One vector is turned by the same rotation once a step. Each row is the vector after some number of steps, and that number follows the row.
The counts run from 0 to 732.
[  3.8 -10.2 -19.1  24.6   9.6  36.5 -23.4 -18.8   4.9  -2.1   1.2  -1.5
  29.1  15.6  22.1  -7.6  24.6 -11.1  -5.3  41.7  16.9 -33.1 -12.9  -0.6
 -33.3   1.3  -1.6  -1.5 -13.0 -12.1  19.3   3.3  31.6   1.3  -3.4   2.0
 -16.7  18.4  -3.7  13.0  19.7 -11.9 -16.7  18.6 -17.8  12.8  22.8  -3.3
  12.9]	670
[  4.0 -10.9 -19.7  30.5  16.8  28.7 -13.8 -25.7   9.0   3.6  -3.1   1.6
  23.7  13.5  10.4  -1.6  14.1  -9.4   1.2  40.4  13.0 -21.6  -3.3   2.6
 -44.7   7.9   1.6   6.5 -12.5 -21.3  17.4  -6.2  32.5  11.1  -5.9  15.7
  -7.9  15.6   4.8  19.5  19.8  -2.3 -14.4  20.5 -13.3  14.4  21.7   3.6
  14.0]	370
[  6.4  -6.5 -15.6  25.1  13.6  37.5 -13.5 -22.8   4.7   1.8 -11.7   6.0
  20.6  27.2  22.3  10.5  23.8 -10.0   0.3  46.7  14.3 -19.8   3.4  -2.9
 -35.1   0.7  -3.9   2.5 -13.9 -14.8  17.1   6.0  32.4  13.5  -3.9   4.5
  -7.9  19.9   6.9  26.9  17.8 -11.2 -20.1  11.7 -14.2  17.1  16.2  16.8
  14.0]	340
[  7.1  -8.9 -19.1  23.0 -11.9  21.1 -27.8  -2.9   3.5  -2.2   3.9  -4.1
  33.5  10.6  11.7  -1.9  20.8 -18.6  -1.3  36.6  22.6 -31.8  -7.9 -12.1
 -40.6  21.9  -0.4   2.0   1.3 -25.5  18.0  10.9  30.9   7.3  -6.2   6.9
 -29.2  10.4 -11.7   4.5  10.7 -12.1  -5.8  29.6 -12.7  11.8  22.2  -3.4
   6.5]	388
[ -1.8  -4.5 -19.3  21.9  -6.7  23.6 -27.5  -9.4   7.2   7.5  -4.1   6.7
  34.1  19.3  13.0  11.7  21.5 -20.1  -1.4  45.2  13.0 -11.9   5.8  -7.1
 -30.6  14.7   4.1  13.4  -4.9 -19.2   5.6  10.9  26.8   6.6  -1.8  10.9
 -11.2   0.7   7.6  28.2  12.7 -11.0 -19.1  18.1 -21.7   1.9   9.5  29.5
  21.1]	228
[ 10.7   7.5 -20.9  19.3   2.0  30.9 -26.8 -19.6   9.6   1.6 -11.5   0.3
  18.4  13.5  18.1  12.5  32.2  -4.0   7.6  49.9  22.5 -19.6   4.6 -27.0
 -31.5   5.1  -1.1  10.2  -2.1 -10.5  15.7  10.5  34.7   8.5 -12.2  18.0
 -21.3  -2.7   4.5  11.0  14.1 -13.9 -19.4  23.5  -5.9   0.1  13.6   8.3
   6.1]	488
[  2.1  -7.0 -20.9  24.3  13.5  30.0 -19.2 -27.7   9.4   4.0  -6.7  -4.3
  19.7  11.0  18.3  -2.0  30.0  -2.4   9.0  51.7  18.1 -28.9 -14.2 -13.3
 -11.1  15.0  15.4   8.6 -13.6 -16.1  12.6   5.1  39.0   4.1 -18.0  13.3
 -10.4   8.1   4.6  15.2  15.3   1.0 -20.0  16.2 -19.9   3.1  16.6  -0.3
  17.1]	575
[  9.5  -6.3 -19.9  30.0  12.8  18.8 -19.0 -20.0  -2.3   2.1  -3.9  -7.0
  28.7   5.8   5.8  -4.0  10.0  -7.0  11.3  39.7  27.0 -24.6 -10.9 -16.5
 -41.7  14.4   4.3   0.5 -12.6 -30.2  17.0  -0.7  32.6   6.0  -8.0  13.9
 -20.5   8.9   7.8   6.6  20.4  -4.3 -26.1  20.9  -1.4   4.8  20.3   2.6
  11.5]	578
[ -5.2 -11.2 -17.8  21.0  -4.9  21.4 -30.3 -31.0  -5.9   1.9  -8.8   0.4
  38.0  15.8  10.4   2.7  19.4 -18.3  -2.9  45.3  26.0 -20.4 -10.6  -8.1
 -12.9  23.2  13.9  15.7 -12.9 -24.8   9.5  10.2  27.4  10.0  -0.3   7.5
 -18.4  12.5   3.7  12.3  14.4  -8.0 -19.4   7.8 -25.5   6.1  10.1   8.2
  13.8]	273
[  2.9 -15.4 -18.8  29.1   2.6  17.6 -18.1 -15.6  -7.6  -6.1  -2.4   1.5
  29.8   6.5  17.6   3.6  16.2 -21.2  10.3  41.8  23.1 -28.0 -19.6  -7.9
 -34.3  25.8   2.9  -6.4  -1.9 -32.7  17.2  -0.8  31.0  10.9  -0.3   0.8
  -8.6  21.5   2.4   9.1  17.3 -10.2 -12.0  20.5  -8.2   9.9  22.7   8.8
  13.1]	523
[  3.4   3.5 -27.2  21.0  -3.7  24.8 -26.4  -7.8   1.1  -6.8  -1.5  -3.3
  25.2   4.7  13.9   6.1  27.3 -14.0   3.4  44.4  26.7 -26.7 -10.0 -18.5
 -47.2  16.0  -2.1   2.2  -0.6 -15.5  15.2   3.6  27.2   1.8  -5.2  16.3
 -16.3   3.2  -4.7   5.6  14.2 -15.5 -15.3  29.3  -1.0   0.7  23.4   7.1
   6.4]	267
[  1.7   3.7 -25.0  18.7   5.8  39.6 -19.6 -22.8  15.1  -3.1  -8.6   0.3
  19.0  14.5  23.7   1.8  31.5 -11.8  -3.6  50.9  17.4 -22.6   2.4  -4.9
 -41.8   5.9  -0.2  11.0  -1.2 -13.7  12.9   0.7  29.4   8.2  -5.5  14.5
  -3.4   4.4  -3.4  13.7  13.4 -10.9  -5.3  24.9 -10.0   8.4  24.0   0.8
   4.1]	147
[  7.0  -0.4 -21.3  17.7  -0.4  37.0 -17.8 -17.1   6.1  -3.1 -14.1   8.2
  17.7  17.4  30.5  15.4  33.0 -14.5   4.6  51.2  16.5 -18.8   5.2 -10.1
 -33.8   8.2  -5.3   2.5   1.6 -12.9  14.5   8.1  32.4  11.7  -3.7   2.4
  -5.5  14.4   0.9  22.2  11.4 -15.0  -6.8  17.9 -11.1   9.2  16.8  16.3
   9.8]	626
[  2.4  -3.4 -20.0  17.4   8.0  32.8 -26.3 -30.2   0.3  -2.1 -13.7  -6.3
  30.3  15.2  17.3  -5.7  25.5  -7.0  -2.2  46.8  25.7 -30.3  -8.9 -16.4
 -27.1   9.0   5.9   6.3 -11.5 -12.3  15.6   7.6  28.3   7.4  -6.3   8.0
 -24.7  12.8   0.1   3.4  15.5 -11.5 -21.6  15.8  -7.7   8.8  19.5  -7.2
   5.7]	355
[  5.5 -11.2 -19.3  24.1  -1.5  20.7 -13.9 -11.0 -11.9   2.1 -13.0   3.5
  22.1  16.2  21.1  12.5  16.5 -17.3  18.3  39.9  10.4 -19.8   5.4 -10.7
 -38.5  27.7   3.8  -5.5   4.2 -31.4  13.0   4.0  32.7  10.4  -7.1   7.7
 -13.7  19.5   8.0  17.8  13.8 -13.9 -13.4  22.6  -3.9  10.4  17.9  12.5
  14.0]	373
[  8.4  -7.6 -20.0  20.9 -11.9  19.8 -20.7  -9.4  -4.4   3.1  -9.4   5.4
  29.5  17.9  18.9  14.0  15.9 -18.6  11.2  39.2  11.3 -15.5   8.7 -12.6
 -38.5  28.8   3.6   3.3   5.6 -27.9  11.2  11.7  33.8   9.3  -2.4  10.3
 -22.7  14.9   4.2  19.9   9.7 -12.7  -7.6  26.2 -11.2  11.5  17.8  18.1
  16.0]	539
[  1.8  -9.4 -20.1  27.0  11.5  30.6 -18.8 -25.2  -1.0   0.7  -0.7  -2.8
  35.9  13.7   8.5  -6.2  13.9 -14.4  -6.5  38.3  25.4 -25.6  -9.7  -0.8
 -41.0   8.0  -0.6   6.6 -17.3 -21.0  19.0   0.5  25.6  13.4   2.6   5.3
 -15.4  17.9  -0.5  12.9  19.2  -8.0 -21.6  11.9 -11.5  14.4  19.0   6.1
  10.2]	191
[  2.7  -5.9 -25.8  22.7  -1.5  18.0 -19.5 -10.8  -7.6  -1.1  -4.3  -3.7
  27.7   2.2  16.5  -0.4  18.2 -14.8  11.9  44.3  17.3 -32.2  -6.2 -16.1
 -40.6  29.3   7.0  -1.1   2.6 -22.8   8.7   4.8  33.2   0.2  -8.6  15.3
 -22.9   5.2  -2.6   3.2  14.8 -14.7 -14.2  29.8  -2.7   0.8  25.7   0.3
  11.0]	209
[ -3.0  -4.1 -16.6  26.0   5.1  23.3 -30.4 -14.5   0.9   6.5  -2.2  -0.2
  35.3  17.9  12.1   4.5  22.6 -11.2  -0.4  49.0  24.6 -22.0 -11.6 -10.8
 -18.4  11.5  10.2  11.3 -15.6 -15.8   9.7   8.3  25.6   1.5  -0.5   5.5
 -18.9   4.9   9.5  20.4  17.9 -10.8 -34.6  10.7 -18.7  -4.3   9.4  23.5
  14.5]	723
[ 12.2 -11.0 -14.7  17.8  -3.2  20.3 -23.2  -4.9  -3.7  -5.3  -6.3   1.3
  21.5  12.2  23.6   9.8  28.7 -13.9   9.2  43.1  29.4 -26.4 -16.6 -25.1
 -29.1  23.9  -2.8 -13.3   2.8 -23.6  17.4  12.4  32.6   6.6  -5.8  -3.5
 -21.3  18.6  -0.6   7.8   9.3 -14.0 -12.4  23.6  -3.8  12.6  20.0   5.4
   5.5]	73
[  4.1   6.8 -24.5  13.1  -2.1  31.7 -26.8 -14.4  -3.3  -3.5 -16.3  -2.2
  25.5  16.5  22.8   7.0  35.0 -13.0  -1.0  53.6  26.6 -28.2  -4.7 -18.8
 -31.9   8.6   1.7   0.6  -4.9 -10.7  14.3  10.2  25.7   5.3  -2.8   5.6
 -21.1   8.7  -1.5   9.5  13.8 -21.8 -16.0  15.5  -5.8   3.6  16.4   6.4
   3.0]	297
[  8.7  -2.8 -12.1  25.2   6.7  30.2 -21.9  -3.2  11.1   1.9   3.5   2.2
  27.9  16.8  17.9   5.4  23.1  -6.5  -2.1  40.6  21.9 -25.2  -9.5 -11.2
 -38.9  -1.7  -7.9  -3.9 -13.3 -10.8  22.7   9.5  27.5   1.1  -2.3   4.4
 -22.7   6.3  -0.4  20.8  18.0 -16.7 -30.5  18.3 -13.5   8.4  14.0  17.2
  11.1]	474
[ 12.1 -13.7 -11.5  25.4   9.9  24.1 -18.7 -22.6  -8.1   0.4 -10.5   1.8
  25.8  15.0  18.9   3.2  21.5  -8.8   6.4  41.8  29.5 -26.4 -13.9 -16.9
 -24.6  18.6   2.9  -7.9  -7.7 -27.4  20.2   6.9  32.3  11.8  -8.2  -2.2
 -24.8  25.7   3.8  11.4  17.2  -9.5 -16.4  12.3 -10.8  15.6  15.7  -0.7
  10.3]	385
[ 11.6  -0.3 -12.0  16.3  -6.4  23.3 -35.1 -14.2  14.8   1.9  -3.6  -1.3
  31.2  19.1  11.5  11.6  26.2  -8.9  -1.7  41.3  30.9 -19.9  -4.9 -27.6
 -25.5  11.9  -1.0   9.2  -8.7 -17.6  15.7  19.1  30.8   7.1  -8.2   9.6
 -30.2   1.4   1.1  15.1   7.2  -9.4 -21.2  14.4 -18.7  10.4   3.8  14.1
   8.5]	501
[  7.5  -1.2 -14.7  15.4   5.9  34.0 -28.3 -24.9   4.7   2.0  -9.7  -1.6
  29.2  17.5  19.4  -1.8  28.7  -3.5  -3.5  44.0  30.8 -26.3  -5.2 -17.5
 -20.5   5.3   4.7   7.3 -12.7  -8.4  16.1  14.0  27.1   4.9  -7.7   6.2
 -27.9   9.9  -1.3  11.3  13.6 -11.5 -22.1   8.4 -14.3  12.2   9.7   1.1
   7.8]	189
[  3.8  -8.3 -23.1  25.1  -4.9  13.6 -26.5  -7.9   7.3  -1.7   1.4  -4.6
  29.8   2.1   9.9   2.7  19.7 -12.8  12.2  44.7  21.2 -28.4 -14.7 -18.6
 -22.7  32.7   9.9   5.9  -4.8 -27.6   9.5   8.0  36.4   3.4 -11.2  16.3
 -14.1   0.0  -2.6   6.3  10.1   0.6 -13.6  31.6 -14.1  -0.7  16.4   4.6
  14.1]	662
[  2.8  -7.5 -23.1  27.2  -1.5  15.6 -16.3  -6.3 -10.0   3.5  -3.4  -0.6
  28.7   9.3  14.9   6.1  12.8 -18.3  12.3  42.6  10.9 -21.8   2.1  -8.9
 -45.2  26.3   3.9   0.2  -0.2 -28.7   8.8   0.9  30.0   6.8  -0.7  14.4
 -13.7   8.7   4.9  11.9  17.1 -16.4 -15.6  31.6  -1.8   3.1  20.9  17.5
  18.9]	374
[ 16.0  -7.6  -9.6  20.5   4.0  26.8 -23.4 -12.7   1.6   4.2  -5.6  -3.0
  29.1  17.7  18.2  -1.8  20.2  -4.0   3.9  37.7  17.5 -27.5  -3.7 -14.8
 -34.1  18.9   5.0  -3.2  -3.5 -22.4  20.6  12.0  41.4   6.0  -6.4   5.8
 -36.7  20.2  -2.8  11.1  13.9  -8.1 -14.5  22.0 -13.3  21.5  22.1  -6.4
   9.8]	729
[ 18.0  -1.8 -18.3  16.7   1.1  26.5 -19.0 -12.2   8.1  -0.1 -11.3  -0.7
  16.6  12.8  21.0  12.0  27.5  -6.9  15.5  43.8  19.7 -22.0   4.6 -23.5
 -41.5  17.8  -0.1  -3.5   2.0 -18.8  16.8   9.3  38.8   9.4 -11.9  13.4
 -21.4   9.6   0.1  13.7  12.3 -13.5 -14.2  26.7  -0.3  11.4  20.0   4.0
   8.6]	430
[  9.4   4.7 -16.6  24.0   9.3  23.7 -20.1  -8.8  17.6   2.8   0.5  -2.1
  15.4  11.0  17.5  11.3  26.2  -3.0  14.0  47.9  16.9 -19.6   2.3 -19.8
 -34.4   5.7   2.1   3.7  -8.1 -13.5  17.8   7.8  36.2   0.7 -14.0  18.2
 -13.9  -3.8   6.1  21.5  17.5  -8.4 -26.2  27.3  -9.4  -0.3  11.8  16.6
  13.9]	487
[ -0.5 -11.2 -23.0  23.6  -0.1  11.6 -25.0  -0.1 -10.2   3.6   2.0  -6.0
  35.9   9.0  15.5   0.5  16.5 -16.9   9.2  41.8  16.8 -28.8 -15.3 -10.1
 -26.4  29.7  12.8  -6.9  -6.5 -25.4  10.6   6.7  29.4  -2.1  -4.5   6.2
 -26.1  12.7   1.4   7.7  18.3 -13.4 -23.0  24.7 -10.8   1.0  19.8  12.2
  18.9]	17
